128 stands for zero in the data rows.
A hidden rule labels the rows of this table. It goes by one to three of the table's principal directions, not those with the most spread.
ndarray[150  38 108 132 156 104 119 128 117 145 126 132 161 155  99 136  98  91  58 193 197 138 159  96 105 168 172  54  84 143 180 142  76  73 187  89  85  63  66  73 161 209 138 167 164 115 125 132] j19
ndarray[ 78 157 126  66 194 100 205 110 117 152 105 149 159 150 164 118 152 165 165  90 171  70  76 148 127  88  63 194  85 174  96 101 110 110 149 134 144 132 158 126 161 116 167  86 132 155  92 109] j501
ndarray[111  98 112 103 118 102 135 128  86 125 139 134 181 146 156 118 113 119 159 130 138 146 157 138 159 112 160  74 120 140 132 112 116 104 144 114 106 134 108  92 172 125 139 160 133 103 100 129] j548
ndarray[158  94  58 166 137 114 132 149 152 173 123 116 103 150  65 145 110 110  37 211 150 107 185  98  83 225 110 150 128 108 117 125 111 106 145 143 132 101 129 118 147 184 147  89 107 155 120 106] j806
ndarray[155 184 113 184 110 175  65 169 110 121 131  62 157 127 141 146 121 154 120  63  74 165 133 109  79 127  79 175 141 101 154 112 172 173 119 130 222 194 221 175 125  72 161  56 109 144 142 100] j19
ndarray[144 157 194 197  67 157  66  72 145  25 190  47 114  83  83  77 113  60 143 105  52 166 157 149  96 100 152  83 198  49 133 142 193 138 100 115 157 164 143 120 125 106 150 188 139  76 146 178] j700
ndarray[129  97 124 118  92 146 102 128 110 116 134 146 118 125 132 140 135  94 129 130 109 128 148 135 121 134 143  68 131 110 141 169  84 150 113  95 105  91  95 105  96 130  96 168 127 118 147 158] j501
ndarray[143 165 178 153 123 164  89 144  99  95 170  73 145 103 119 114 133 132 164  60 136 145 100 133 121  73 125 134 149 102 143 142 157 138 135 112 202 186 164 130 150 115 187 131 127 143 124 129] j548
ndarray[ 95 141 168 127 118 100 120 111 147 137 133 176 111 128 140 153 147 143 145 120 147 123 120 121 183 123 169 157 142 155 106 115 139 122 111 155 118 123  89 157 112 148 113 124 125  99 128 150] j501
ndarray[163 143 119 193  49 171  95 124 147  80 157 131  52 100  74  98 113 121 137 189  31 184 171 155 176 179 190  67 202  65 113 128 206 167  73 178  91 132 123 128  90 117  57 178 102  95 168 179] j548
ndarray[184 210  93 208  81 181 149 153 116  87 154  90  84  73  75  57 110 237 128 154  31 201 117 192 135 157 100 165 148  99 107  75 255 167 122 218 166 191 255 119 123  67 120 105  83 112 141 125] j88
ndarray[160  83  70 107 106 114 167 156 160 166  98 132  73 106 103 110 133 111  61 216 117 118 162 123  83 195 105 128 124 125  93 153  70 121 123 123  53  87  92 120  96 132 102 132 111 160 147  92] j343
ndarray[108 118  98 114  78 117 130 102 147 123 133 155  80 106 150 130 140 112 128 165 108 124 142 131 168 129 172 132 155 107 118 144 121 144  95 146  72 106  99 120  85 115  53 159 109 102 130 141] j19
ndarray[ 45  97 181  54 203  82 170  52 167 170  91 185 147 156 201 159 178  89 114 110 234  60  84  78 118 102 138 214  74 185  99 154  61  82 158 105  73  97  78 122 110 152 131 138 145 113 108 111] j700
ndarray[157 153  95 134 153 135 178 168 117 149 116 120 147 138 111  95 111 198 131 130 100 123 112 164 118 149  56 137  92 159 115  88 157 125 150 159 153 157 198 130 158 100 158  77 115 164 114 106] j343
ndarray[197 129  38 185  42 162 106 198  83  95 122 103  77  84  44 131 103 143 114 166  53 181 184 185 109 197 100  49 157  74 115 130 136 181  84 154 131 113 157 116 109 122 126 138 103 169 158 127] j700
ndarray[163 148 166 156 109 158 133 127 126  82 140 125 114 122  92  87 106 142 171 134  69 157 134 175 156 127 144  52 159 110 125 108 191 137 105 143 126 138 115 131 135 125 119 157 145 114 151 168] j343
ndarray[157 170 149 167 102 177 116 139 102  85 167 114 114 104 104  92 113 176 176 116  92 179 103 168 181 106 162  91 152 111 142 111 211 148 122 175 145 177 168 120 139 103 118 159 124 119 133 152] j548
ndarray[ 85 126 170  89 161 105 164  56 141 119 143 125 141 148 161  96 135  98 131 155 168 112 128 116 125  91 173 160 148 121 119 117 132  88 145 116 101 119  83 114 162 149 123 170 154  76 105 137] j806
ndarray[123 150 145 128 159 167 124 104 154 114 122 147  85 138 124 153 139 121 136 126 131 130  94 102 136 127 146 155 148 119 129 139 168 157 116 158 120 130 120 144 111 122 103 136 138 139 142 123] j806
ndarray[144 129  59 155  89 123 128 143 122 141 127 107 126 140  99 137 119 121  90 152  93 120 195 136  78 195  77 132 132 109 101 108 124 130 120 148 146 132 142 121 147 121 163  70 107 143 118 107] j501
ndarray[165 149 196 150 130 154 117 148 127 110 137 139 112 108 109 111 129 169 161 112 133 156  88 143 175  94 169 102 137 133 148 126 168 133 123 133 139 143 118 149 110 141 113 153 145 119 155 152] j806
ndarray[142 134  85 121  75 149 112 134  64  92 132  88 160 118 168 125 129 120 151  93 104 147 151 154 103  85 124  96 131  83 148 136 109 161 115 102 138 151 159 108 126  77 125 158 125 119 115 111] j548
ndarray[140 136 148 131 153 128 153 124 168 134 110 133 103 106 120 111 119 151 115 150 119 144 103 123 129 138 124 163 126 144 115 121 168 125 134 148 116 139 148 134 111 117 112 127 124 126 140 108] j548
ndarray[105 181 115 130 112 121 103 138 143 125 146  80 129  91 143 131 141 129 153  54  91 106 100 122 112  79  59 205 141 120 124 132 133 155 109 127 198 182 209 154 116  60 154  63  97 155 113 105] j19
ndarray[122 172 165 150 164 146 141  95 175 106 134 112  97  97 108 109 126 147 132 110 113 129  75 127 122 115 101 197 134 130 116 125 203 135 134 163 160 162 193 128 117 103 136 110 118 130 131 122] j88
ndarray[141 151 136 145 110 124 135 132 160 146 140 114  98 127  87 102 137 119 121 156 105 112 153 135 120 160 112 142 157 118  92 111 127 110 104 155 120 146 113 163 131 130 142  99 123 142 136 133] j806
ndarray[121 164 148 125  98 148 129 107  92  79 153  87 150  92 134  90 121 131 172  86  92 162 120 180 106  82 109 109 136 113 122 120 146 134 120 134 144 170 171 106 143  74 153 163 137 110 117 130] j700
ndarray[122 166 156 134 154 155 146  85 117  93 173  60 149 121  99  58 148 112 131 101 124 112 111 139  50  98  69 159 122 104 120 125 149 103 165 111 176 154 177  84 178 112 212 108 139 121 119 135] j19
ndarray[ 91 140 108 118 168 125 175  68 147 148 108 146 125 159 124 120 134 118 116 172 154 113 138 124 117 165 128 175 121 129  99  95 146  96 132 173  97 121 133 108 150 141 123 114 136 109 117 123] j700
ndarray[110 175 160 107 140 128 136  97 162  89 147  97  88  86  98 116 145  87 184  73 108  86  87 139 113  63  74 169 166 102  99 150 139 147  94 125 168 160 157 132 121  86 158 123 127 159 117 121] j806
ndarray[150  97 142 122 110 110 136 152  88 120 140 122 156 104 122  99 127 147 122 125 157 136 121 161 127 105 135  75  89 147 143 140  84 103 158  96 112 111 116  98 134 149 152 170 139 124 122 139] j700
ndarray[128 148 141 131 106 156 134 124 110 128 100 148 150 149 183 122 147 163 145 102  94 133 130 151 131 131 125 123 109 131 123 113 137 149 110 129 116 135 137 154  94  98  97 115 126 107 152 144] j501
ndarray[145 115  67  91 154 176 146 175  71 184  91 175 149 189 143 172 162 153 128 114 156  96 129 118  92 163  75 115  67 148 130 142  58 154 141 117 128 107 132 112 127 120 137  80 124 178 135 102] j19
ndarray[127 148 188 113 141 126 128 118 160 122 142 132  98  93 134 112 144 140 144 114 139 129  79 114 151  74 152 169 144 137 134 143 145 130 127 122 131 141 122 143 102 118 106 144 132 113 138 128] j806
ndarray[ 95 145 139  87 124 109 133 116 144 125 116  51 154 101 165 114 151  65 124  57 103  82 138 125  11  94  15 194 134 112  86 157  65 129 117  60 176 153 152 144 129  74 208  78 120 164 120  84] j343
ndarray[153 210 112 184 131 172 130 114 101  55 169  51 152 104  88  72  82 180 177  86  57 172  98 184 124  85  81 122 143  97 164  70 255 146 136 180 215 201 254 105 184  67 164 103 136 122 107 133] j19
ndarray[115 122 112 140 119 126  98 103 117 101 144  97 173 127 147 123 115 106 125 101 109 148 132 117 109 109 123 110 107 129 165 124 135 122 149 119 130 142 163 101 140  93 137 131 137 101 117 127] j501
ndarray[144 133 185 192  87 104  40 141 167 102 154  87 114  79  84 157  92  91 120 108 118 178 146 111 151 124 176 109 183 116 150 130 153 118  98 137 158 160 105 183 115 149 142 145 141 120 141 137] j501
ndarray[131 192 221 132 173 171 145 116  93  85 177 122 153  96 110  49 137 213 199  78 132 182  25 168 168  42 139 122 101 169 163  99 206 114 174 149 161 165 190  97 158 105 152 154 159  91 138 168] j501
ndarray[133 183 112 111 131 182 164 113  93  94 145 104 124 115 152  68 156 183 149 111  90 147  78 155 100  85  92 158 112 120 136 116 166 158 147 145 129 146 193 105 131  62 122 125 129 119 134 123] j19
ndarray[132 143 125 105 118 112 165 144 125 112 109 154 102  90 144 118 124 177 175 119 114 129  84 173 193  82 135 123 130 139 120 123 145 154 103 144 110 130 146 139  97 104  79 159 118 139 123 128] j548
ndarray[153 138  30 135 118 160 142 164  77 135 119 103 145 148 110 125 135 146 112 127  93 125 159 139  60 170  44 129 100 107 117 118 116 157 140 129 158 132 197  92 153  91 170  71 103 164 123  96] j88
ndarray[158 157 184 161 196 127 147 177 153 146 129 157 113 126  78 138  96 220 144 117 164 139  56 138 200 131 130 144 115 191 136  93 209 115 155 182 180 153 146 169 157 174 158  93 136 172 123 130] j548
ndarray[143 136  69 129  85 135 145 122 126 132 132 101 103 111 110 105 140 114 102 161 100 120 165 144  79 156  92 144 133  97 103 127 105 129 114 145 107 135 146 109 121  96 130 112 112 135 124 104] j19
ndarray[104 144 172 120 160 112 123 111 162 138 154 108 133 111 147 103 155 127 121 106 153 124  88  77 123  90 130 214 125 149 122 134 148 106 163 118 145 162 152 127 136 109 159 103 115 111 121 107] j548
ndarray[104  96 182 108 159  78 135 137 116 148 134 181 141 110 136 135 102 178 137 163 219 183  84 129 233 100 240 101 116 199 165 106 133  74 162 147  84  93  54 129 152 207 100 191 165  94 120 149] j19
ndarray[144 130  94 128 103 141 155 111 121 119 109 133 112 137 141 114 128 136 113 170 100 136 159 146 114 149 140 125 138  98 115 115 140 143 111 142  92 119 128 125 112 113  86 149 125 105 133 122] j343
ndarray[125 109 112 114 100 126 130 119 137 132 123 168 102 131 172 130 137 136 125 170 110 146 143 109 175 129 196 131 149 116 131 134 143 149 115 130  78 109  98 123  92 118  44 160 109  81 139 134] j343
ndarray[136  97  92 146  86 156  90 117 112 132 149  90 158 149 165 109 158  85  73 132 111 120 175  89  60 155 123 124 103  93 144 162  88 127 156  86 111 129 139  93 116 103 137 116 106 106 138 127] j548
ndarray[166 167  79 154  63 160 143 131 100  58 142  79  86  70 109  86 105 163 120 150  38 180 140 194  92 122 104 118 165  72 121 122 182 185 104 154 134 138 195 114 111  72 100 172 111 116 131 122] j700
ndarray[112  65 172  95 178  65 109 162 172 201 111 166 147 152  98 190 126  67 116 108 205  59 131  85 130 148 103 108  97 192 118 163  18  76 136  83 132 103  52 156 133 192 179 101 143 186 115 122] j548
ndarray[155  86   1 137  92 143 152 139 100 126 109 126 113 161 107 123 112 107  74 211  76 126 209 141  79 217 102  72 126  82 116 129 109 152 124 129  84  76 131  81 136 129 103 131 105 137 130 123] j343
ndarray[101 125 142 148  90 121  81  97  88  82 160 100 180 128 174 130  94 109 158 101 120 164 152 146 168  81 198  81 157  94 175 119 154 128 120 111 150 143 131 116 148 130 105 185 137  69 107 165] j501
ndarray[ 79 133 160 107 165 119 118  57 139  85 153  82 175 140 161 111 119  64 151  81 125 107 114 108  94  66 115 141 137 110 150 137 141 116 146  88 158 143 150 102 163 103 156 146 149 100 101 137] j343
ndarray[152 112 127 141 136 121 141 139 119 125 119 119 118 125  81 127 113 119 109 165 155 142 151 139 112 157 138 104 139 116 114 120 124 109 130 130 122 110  98 122 152 176 157 149 143 141 131 121] j88
ndarray[ 92  89 230 124 153 106  87  83 125 101 160 159 163 149 136 146 115  80 158 109 187 135 121 110 185  84 227  63 142 140 164 147 123  93 143  88 125  99  45 114 148 201 126 210 168  70 123 193] j88
Which label does each new row get?
ndarray[208 184 106 222  95 202 117 172 102  91 143  78 122 128 101  91  91 225 105 137  50 191 138 168 116 169 113 116 142  94 153  81 255 167 137 181 192 176 207 149 146 107 135  86 114 130 148 130] j343
ndarray[147 123 138 147 141 162 120 145 106 148 116 141 180 162 156 114 125 170 132 118 125 161 121 122 143 147 142  96  79 160 158 105 153 114 159 137 118 150 149 120 135 115 124 107 136 112 145 133] j548
ndarray[174 144 129 130 156 124 145 199 128 138 130  89 145 121  95 100 101 174 125 105  95 116  99 153 100 117  42 114 111 155 140 117 124 133 147 109 184 145 174 164 154 115 176  86 131 191 124 114] j806
ndarray[116 114 127 141 122 125  65 104 149  90 149  44 136 134  98 158 121   0 111  84 107  87 183  87  26 125  74 122 183  55 122 177  86 141 105  58 191 134 118 132 150 129 204 119 132 161 120 118] j343
ndarray[154  67 104 134  86 130 102 126 116 112 124 159 106 153 102 168 107  66 118 175 121 125 201 130 138 168 184  24 159  85 136 158  95 143  97 104  91  77  43 104 116 173  87 190 138 113 135 154] j548
ndarray[126 134 167 143 154 126  97 139 194 132 119 188  74 103 125 185 105 161 141 110 118 133  62 102 215 113 161 150 138 165 162 147 186 167 110 158 145 122 136 165  67 131  50 123 117 133 144 144] j501
ndarray[104 148 115 126 179 146 122 109 145 129 112 116 149 169 152 155 111 117 117 108 101 120 122  97  88 138  87 171 133 125 142 118 159 153 133 127 171 134 173 147 143 105 127  89 130 133 123 116] j19
ndarray[113 111  57  99  57 128 144  90 100 120 135 129  99 126 149 118 161  77 125 178 126 118 192 136 115 138 164 120 157  69  95 142  80 134  96 133  55 112  85  87 117 108  92 170 114 102 116 117] j343
ndarray[125  94 133 128 122 114  98 151 136 169 126 166 122 140 111 169 128 108 116 145 157 129 151 103 151 165 158 104 127 150 129 142  86 113 122 126 112 107  76 135 119 166 121 124 126 133 137 136] j501
ndarray[107 121 129 113 150 142 156  81 100 125 132 156 165 163 154 108 151 141 120 131 145 123 123 128 104 133 127 130  75 150 128 119 125 111 170 130 101 112 143  75 142 120 133 140 137  82 119 142] j700
ndarray[ 91 104 130 117 152  99 117 113 122 142 106 172 160 180 173 183 129 119 126 116 169 101 134 104 165 127 163 125 116 145 144 123 106 126 128 115 123  94  90 153 129 170 107 131 138 114 115 148] j501
ndarray[143 188 114 159  34 153 121 114 101  62 174  78  91  53 101  64 137 142 184 118  55 178 145 189 144  90 138 121 185  66 103 109 192 152  85 164 139 181 174  97 122  64 126 148 105  94 133 138] j88
ndarray[121  88  89  85 162 118 158 120 121 155 109 119 153 161 130 129 135  79  92 146 145  86 160 106  42 153  69 132 100 125 114 149  60 113 154  76 124  94 118  86 153 134 165 109 131 145 117 100] j343
ndarray[135 111  89 103 112 129 141 153 121 152 127 121 134 118 154 108 131 138 109 145 107 133 133 126 108 135 107 132 108 138 128 142  95 132 142 116 103 132 150 112 118  89 111 127 107 135 125 103] j343
ndarray[152 137  89 172 108 110  81 164 125  80 144  37 161  90  74 126  71  94 132  72  50 136 148 152  75 114  32  87 142  99 155 127 141 150 119  93 222 154 216 126 154  92 192  93 119 168 116 122] j19
ndarray[107  73 135 128 109 101  86  99 156 136 140 134 117 129 116 153 126  42  89 160 146 113 173  91 114 153 169 101 147 107 137 170  69 108 120  90  98  84  67 111 108 170 107 164 130 102 135 153] j501
ndarray[113 130 132 144 132 130  95 127 135 151 125 109 160 146 148 150 141 104 109  89 135 104 139 101  93 139  98 163 110 125 130 139 101 124 132 109 162 150 161 143 119 119 156  87 113 136 127 123] j700
ndarray[165 130 185 183 168 133  98 155 142 118 124 131 125 126  86 167  85 165 115 111 175 141  85 131 169 125 159 106 124 146 177 123 172 124 140 144 179 127 124 172 130 198 136 138 157 154 133 147] j501
ndarray[100 172 217 124 170 136 153 105 143 110 147 195 100 104 159 114 124 228 187 120 157 173  26 143 255  64 224 167 138 179 145 101 241 133 141 190 122 145 135 141 117 139  61 174 133  78 128 164] j88
ndarray[107  97 121 126 108  93  83 119 110 111 157  82 154 112 103 153 116  46 122 101 165 108 160 122  95 105 122  94 141 102 143 159  57 105 127  84 153 119 104 108 155 157 183 153 141 143 100 131] j501
ndarray[ 65 109  92  97 131 147 120  23 139 118 139 136 123 159 170 148 160  36 112 148 154 106 154  75  92 132 164 162 132  90 129 156 108 123 131 133  71 113 105  66 124 105  96 155 133  81 112 120] j700
ndarray[ 54  97 187  60 159  92 135  63  92 149 152 138 205 148 214 108 182  91 154  94 251 106 104  87 146  42 200 158  85 157 145 140  57  53 182  75  88 128  69  78 162 151 157 167 158  67  97 131] j548
ndarray[137 134 138 121 125 136 159 109 146 127 127 121 107 122 142  87 124 142 103 183 106 155 138 130 112 140 154 153 150 117 112 117 157 123 131 141  92 131 122 131 124 116  94 156 128  93 136 119] j343
ndarray[108 142  67 117  41 134 140  79 134  93 136  70  81  93 164  85 149  68 105 175  56 130 198 143  69 137 129 170 202  30  78 145 121 158  76 118  89 131 132 116  99  74  87 159  91  95 131 114] j343
ndarray[120 118  79 115 108 147 115 112  92 107 130  95 154 135 155 127 146  92 112 104 108 113 150 121  57 117  85 125 109  92 143 155  87 153 136  81 140 112 160  88 123  94 140 124 120 122 126 121] j501
ndarray[186 179 132 173 108 180 124 188  69  76 150 110 136 108 109  80 107 232 190  97  71 188  80 190 196  85 138  62 132 121 171  92 219 169 129 153 170 159 191 138 141 105 117 136 130 137 148 163] j806
ndarray[143 126 139 135 161 146 112 185 108 171 101 175 177 171 150 160 128 186 158  77 135 120  96 122 174 133 109  98  70 184 161 115 126 136 142 124 158 138 152 152 119 127 125  73 126 154 142 140] j806
